In the data rows, 128 means zero.
Some points, each followed by its number:
[112 152 126 132 123 157 143 116 125 127 104 141 164 110  92 101  93 112
 115 158 161 101 160 130] 0
[ 93 140 146  99 150 109 125 125 112 145 150 102 117 124 140 185 130 138
 162  88 141 108 140 112] 1
[133 112 137 143 124  97  99 161 148  95 109 157  92 137 131 155 155 137
 121 119 105 184  91 142] 2
[160  92 131 139 102 138 141 144 116 146 123 159 120 148 141  78 142 148
 116 139 102 121 103 147] 3
[109 125 166 151 125 106 151 153 132 138 104 126  67 129 161 151 132 141
 156  95 101 168 103 105] 4
[102 158  98 113 139 150 134 107 123 121 121  97 147 117 102 129 103 124
 145 146 167 100 159 118] 5
[144 114  98 155 103 158 171 143 131 161  97 143 146 113 111  52  96 142
 117 146 123 126 147 122] 6
[144 109 140 101 129  83 159 150 113 163 183 155 165 118 132 138 144 118
 107 145 115  98 122 149] 7
[162  85 142 155 108 128 125 161 131 121 112 167 113 132 106  81 129 149
 109 151 109 141 121 135] 8
[142 104 129 163 116 134 147 164 136 117  96 178 120 123  98  72 117 144
  99 149 106 157 120 155] 9
[128 115 113 153 129 116 168 135 135  90  85 173 135 128 158 147 140 117
 104 143  98 187 102 130] 10
[130 136  79 135 109 153 108  86 130 123 137 117 160 141 170 175 152  98
 158 108 124  97 134  87] 11
[137 120  98 138 132 119 119 128 142 118 112 134 101 125 145 164 161  77
 136 163 121 171 104 121] 12
[114 146 102 149 103 135 174 107 147  74  72 122  90 129 136 118 119 114
 126 151 141 191 144 126] 13
[137 103 153 135  98 108 123 151 140  75 118 157 100 143 134 150 171 155
 119 116 106 157 101 130] 14
[105 155 184 103 162  94 109 114 121 107 154 127  99 136 154 177 125 107
 146 110 130 140 121 120] 15
[103 151 139 108 152 113 112 122 126 142 145  79 142 139 163 143 159 126
 154  73 139 100 124 104] 16
[146 115 107 162  95 145 151 147 140 127  70 148  85 137 121  89 149 122
 110 161 107 164 120 141] 17
[134 123 152 104 147  91  83 134 131 190 185 153 151 116 125 151 120 102
 115 145 125  88 139 130] 18
[140 110 167 132 111 129 155 175 124 135 118 151 133 113  90  73 108 160
  92 138 112 146 132 169] 19
[148 109 175 131 108 100 153 159 137  69 134 166 119 120 119  89 119 158
 101 140 124 153 110 160] 20
[101 163 113 138 145 124 160  86 134  93  79 126 129 117 121 163 101 113
 117 128 146 169 146 149] 21
[138 113 147 161  91 124 178 127 136 108  90 168 106 119 134  93 130 124
 100 158 110 180 129 144] 22
[103 163 119 102 148 125 122 105 120  91 137  90 140 120 111 188 117 126
 138 100 161 156 135 134] 23
[127 114 179  93 124 102 102 163 126 148 180 106 137 130 144 129 151 158
 137 108 128  70 121 116] 24
[127 128 132 146 110 125 163 126 147  85  72 153  84 134 141 115 141 120
 107 155 116 205 112 136] 25
[138 136  71 147 127 119 144 105 131  80 117 132 118 143 173 161 165 122
 121  90 117 181 100 121] 26
[132 120 143 130 128 116 150 120 106 173 104 179 170 116 128  88  94 146
 102 138 127  91 159 159] 27
[140 146  87 132 117 181 128  86 129 156 113 117 146 129 100  86 109 111
 134 148 145  96 155 111] 28
[113 154  67 140 124 172 149  97 116  73  80 118 100 145 123 140 123 119
 132 158 141 161 141 116] 29
Which two points above are nearest to each new point by angle, seen from the average point of the numbered points? Their numbers follow each, nearest first.
[109 113 159 153 127 141 150 179 117 135  93 122  95 133 152 101 157 141
 144  97  87 146 119 130] 4 3
[169  86 122 150 109 136  98 135 140 141 134 174 142 131  85  99 139 141
 111 139 107 119 118 140] 8 3
[142 112 143 157  88 144 120 145 150 117  80 129  59 129 120 100 151 130
 111 150 115 178 131 135] 17 25
[132 111 170 119 129  96 113 152 110 152 175 157 132 134 167 117 149 147
 135 118 101  96  94 141] 24 7
[146 134  78 147 148 133 191 124 124  88  75 110 125 141 140  94 119 107
 114 134 132 191 117 142] 13 29
[133 128  90 136 138 171 139 104 117 143 119 109 135 129 100 102  96 120
 128 163 153  77 165 119] 28 5
[141 126 126 152 104 154 172 120 122 156 109 151 149 111 116  44  86 138
 118 153 125 122 146 139] 6 27
[115 132 178  95 148  86 119 146 112 138 128 148 155 116 148 140 108 168
 132 113 126  85 130 151] 24 18
[145 114 111 147 112 162 111 122 144 114  58 144 125 134  75 142 144 126
 101 137 121 186 111 162] 17 25
[162 126 101 152  71 139 120  80 120 146  96 134 166 143 124 117 145 113
 118 155 123 127 142 132] 28 11
[134 137  47 137 138 177 131 100 131 143  89 106 117 145 101 111 145 105
 131 147 132 114 156 111] 28 29
[154  97 116 145 118 167 126 109 124 181 116 138 141 129  82  92 108 124
 123 152 134  79 149 149] 28 6
[160 119  93 152 107 160 142 130 126 163 119 154 147 112  71  68  99 132
 118 156 130 114 144 126] 6 28
[121 116 161  92 148  95  95 147 121 148 199 106 141 126 137 159 146 131
 146 104 142  82 124 115] 24 1
[113 150 107 120 148 106 176  92 130  95  92 101 102 137 176 194 112 118
 133 112 126 170 123 153] 21 26
[150  97 111 129 125 150  82 128 121 164 120 179 166 123  76 120 108 147
  97 162 131  96 138 153] 27 18
[138 127 149  90 119 128 119 153 131 118 141 149 181 109  69 127 110 135
  93 163 156  94 140 158] 0 18
[132 115 177 110 144  76  92 176 126 122 174 131 126 122 133 151 126 150
 144  87 127 127 100 141] 24 15
[142 101 122 119 141 141  78 136 121 188 157 149 165 128  82  90 119 138
 127 144 142  60 143 117] 18 28
[161 105  91 136 112 182 124 128 122 150 121 133 118 143  67  85 127 124
 122 166 140 106 124 133] 28 6
[103 161 126 132 152 114 170  98 143 102 111  96 128 107 115 154 103 101
 138 156 134 158 146 124] 21 23
[123 124 133  84 136  96  98 132 121 175 175 123 174 116 133 196 131 114
 134 132 135  90 127 141] 18 7
[122 124 171 121 136  93  81 166 135 134 172 114 116 129 156 125 143 164
 140  79 115 120 101 123] 24 16
[156 116  59 158 130 182 125  98 140 127 113 134 130 141 101  84 121 118
 115 152 128 116 136 113] 28 6
[153 136  54 154 113 177 160  95 132 126  87 120 119 126  92 112 119 113
 129 135 122 170 141 128] 29 28
[137 145  73 129 129 178 143  78 115 137  97 123 144 138 112 117 103 113
 135 150 147  91 153 125] 28 5
[115 137 175 119 133  92 122 146 139 131 145 118  86 122 147 171 141  98
 150 120 114 174  99 137] 15 4
[106 152 140  98 144 101 134 111 111 168 144 117 163 114 144 167 104 139
 144 112 138  78 149 129] 1 16
[118 120 148 106 162 105 149 160 147 137 184  97 156 109 158 141 123 123
 147 121 112  80 111 121] 24 16
[144 140 104 134 131 144 131 118 126 169  69 106 107 132  91 157 126  85
 128 166 117 177 126 139] 12 29
[122 114 148 106 126 102  89 150 141  87 189 141 134 138 144 168 151 157
 138  80 114 124 104 118] 24 15
[145  95 168 123 105 106 167 173 126 153 162 149 137 121 168 106 143 118
 114 136 102 117 104 145] 7 3
[131 127 111 165 104 151 145 151 150 103  96 109  80 136 170  94 140 133
 135 136  91 158 116 110] 17 25
